Each path is a new rotation, seen through one point. The rows after it are directions, each followed by how far the rotation turns it, in degrees per step (0 if it stays put).
Each turn is a multiple of 5 degrees from 10 to 175, or 0.
Each row of a path follows its step; steps can be skipped.
Path 1:
step 0: [ 23 -23 -11 -34  -5  -6 -10   3  14  14  -5   0  21 -30  38   9  -1  11
  -5 -46   0  18 -15 -19   2   5 -27   0   1  -7 -14  -1  -3]
step 1: [ -2  -9 -14 -34  10  10 -25   0 -30 -22  -6  10  35 -25 -17  -8   5   6
  -2  26   6 -18 -17 -18 -13  18 -17  14   8  23  -6  11  -6]
step 2: [-28   5   6  -9  16  17 -11  15  19 -14  -4  -4 -14  -5  -3  23  19  35
  17  -2  -9  35 -25   3 -30  -4 -14   0  -8  27 -19   7 -20]
step 3: [ 16  14   9  25  28 -17 -21   1  -8 -11  10  13  25  25   7 -24  20  -4
 -10   9  -5  40 -31 -22  10  -1   5   7 -14  23   0   7   4]
step 4: [ 21   5 -23 -25  19 -14   7  -4  39  -1  -1   5  29  -2  18   3  24   0
  26   8 -15  -1  -4  21   5 -39  -8  -8 -30   2  12   3  -6]
step 5: [  5   1  -5 -24  14   5  -7   1  12 -11  12  39   7   1 -13  -9  -3   8
  13   9  11   4 -23  35  11  17   4   8  19  10  19   8  53]
step 6: [  9  -7 -21  20  33  12  20  10  30   2 -11   5  -4 -15 -20   7   1  45
   9  -4  23   2   1 -13  -5  -6  17  -8  -7 -14 -11  35  15]
step 7: [ 11 -40  -9  10  30 -27  -9  14  -5   7  22   1   3   6  -6   4  23   2
 -13  -4 -30   7  24  10  -4  21  26  26  14  12  -4  25  12]
step 8: [ 19 -22  -5   6 -18  -7  11  -3  10  35 -26 -16  36 -12 -25  20  13  -3
  13 -17 -32  17  -6   0   2   3 -22 -24  10   2   4  15  10]
step 9: [ 17 -13  24 -17  -6   2 -31  -1  15  26  -6   4  19 -23  -7 -18  25  20
 -11  31  20   2   0   9  -4  31   8  -4  31   3  11  -7 -14]
step 10: [-18 -22  -6   1  -5  20  -2 -16  22  -5 -16 -18  20 -21   1   7 -20  43
   4 -10  -7  23 -17 -13   3   0  20  31  -2  10  28  -1 -21]
[  8  -8   5  16   9  -2  -2 -11   1   3   7   6  -5 -13   1   1  -1  -1
   0  -1  15   9  -3   0  -5   2   2  -2  -7  -2  -4 -12  -3]
110
[  2  -1  -1   8  10  -1   9   1  -7   2   5  -1   5  15   5  -6   0  -6
  -3  -6 -11  14   7   1 -15  -1  -1  -5   3  -5   2   3  -8]
85
[ -4  -1   9  -5  -1  -6   0  -3  -4  14   0  -5   3 -14  -4   2  -4  -7
   0  -3   2   3   4  -2  -7  -8   6   8  13  -8  -6  12   6]
40
[  3   0   7   0   4  -5 -13   1 -12  -3   9   8   1   6  -2 -11   3  -8
  -9  11   2  -5   0   2   1  11   4   7  10   5   2  -2   7]
175
[ -3  -7   5   0  14   5   2  16  -6  -1   7  -5  -1   1 -15   3 -10   3
  -3  -7   0  -8 -10   2   4  -7   8  -2   0   3  -5  -3  -8]
80
[  0   0   6   2  -3   0   1   5  -6  -5  -6   0   1  -3 -10   7  18  -8
  10  -8   1   1  10  -9  -3  11   3  -2  -1  12  -9   1  -4]
60
[  5   3   4  -6  -5   1   8   8   1   2   2   0  14  -4   8  14   1  -6
 -15   4   2  -1  -2   0  -8  -1   8  -9  -5   4   5  -9  10]
85
Path 2:
step 0: [  9  -8 -42   9 -42  -8  10  -7 -11 -19   3 -10  26  13  -7 -17 -21   6
  -5 -14  24 -11   3  -1 -18  13  32   0  -9 -26  -7   3  -3]
step 1: [-29  14  -1   2  -4  15 -20 -17  -3  35 -14   5 -15 -25 -11  -8  -2   6
  21  13  28  18   1   9  12  14   9   8  38   7 -28  -4 -15]
step 2: [  1 -35  -1   4 -13  13 -17  -9   5   4  -6  -2   4   5 -14 -12  12   7
 -18 -30   6 -11 -25 -10  34 -36  15 -14 -17 -32  10  14 -17]
step 3: [-27 -13 -25  13   8   2   5  -6   5   4  19  -6 -33  17 -14  11 -29   1
   7  13   9 -25  38   9 -16  16  19  -4  -6 -14 -25   6 -17]
step 4: [-28  -3 -19   8   3   8 -20  25  -2  20 -19 -31  25 -15 -35 -11  -5  14
  -8 -18   7  12 -32  -7 -12 -10 -22  -5  15  12 -14   1  -9]
step 5: [  8   1 -28   9   2  -2 -28 -14  10 -15 -29  20 -14  29  -9 -13  -4  16
  17  -2  25  13  21  -2  13  -3  13 -37  -9 -22  18  22   9]
step 6: [-46  -2 -19  29 -29 -20  13  28  -4  25   8 -15  -3 -15   4   5  18  -8
  16  19  13  -5  -4  -3   6   1  21  -8 -10   5  -5  -6 -30]
step 7: [  3  -8 -10  -5  11  12 -26  -8  15   9   6 -24   2  11  19 -19  -9  24
   7 -11 -13   2 -25  14  -5 -27  20 -40  30  -4 -31   8  11]
step 8: [ -3   6 -23  28 -17   3  -6 -25 -10  10  29   7  27   7 -28   0  -6   1
 -15  -9  27  -2  25 -32   7  20  18 -26 -13   3  14 -12  -8]
step 9: [ -9 -14 -45   6 -13 -17 -13  -7   1   9 -24  -5  -9 -30  18  -2 -18 -17
  12  -9  10  -2  -9  10  17  -3   0  16  31  14 -28  23 -22]
step 10: [ -9 -11  14  -7 -35  18 -16  -9  -4  27 -15   2  -1  13  -4 -24   9  22
  -5 -26  24   2   1  -7 -20 -14  25 -11 -14 -38 -12  -8  11]
[-11   3   5  -5  -3  -7   6 -13 -12   5  -3  -2  -1   9   0  -2  -5  11
  10   0   0  -3 -14   5  -8   0  -5   3  -5   8  -8  -2   3]
120
[ -1 -16   2  10 -14   3   9   4   4  -6   3   1  11  -6  -9   2   4   5
  -3  -5  -3   4 -10   8  -2   3   2   2  -4   8   7   5   3]
170
[ -5  -9  -7  -3  11   7   2   0  -7   0  10   2   2   6  -1   2 -14   0
 -11  -8 -10  -6   5  -6  -3  -4   0  -4   4  16   2  -4  -3]
80
[  4  10  -3   9  -2  -3  -3  11   6   3  -8   4 -12   1  -7  -8   1   1
  -5  -6   2  -8   4   7  -9 -11  -2   5  -9  12   1  -3   6]
55
[  6   5  -3   3   3  -1  -4 -11  -3  -1   2  -3   0   9   0   0  -1 -12
  -1  -1   3  -7  -6   8  -5  11   7  -3 -12  -1  18   4 -11]
130
[  3  -8  -6  -3  -8 -13   0  -4   3  -4   1  -4  -9   3   1   6   2   1
   3   0  -1  -5   6 -12  18  -2  -5   5 -13   8   0   7  -3]
115
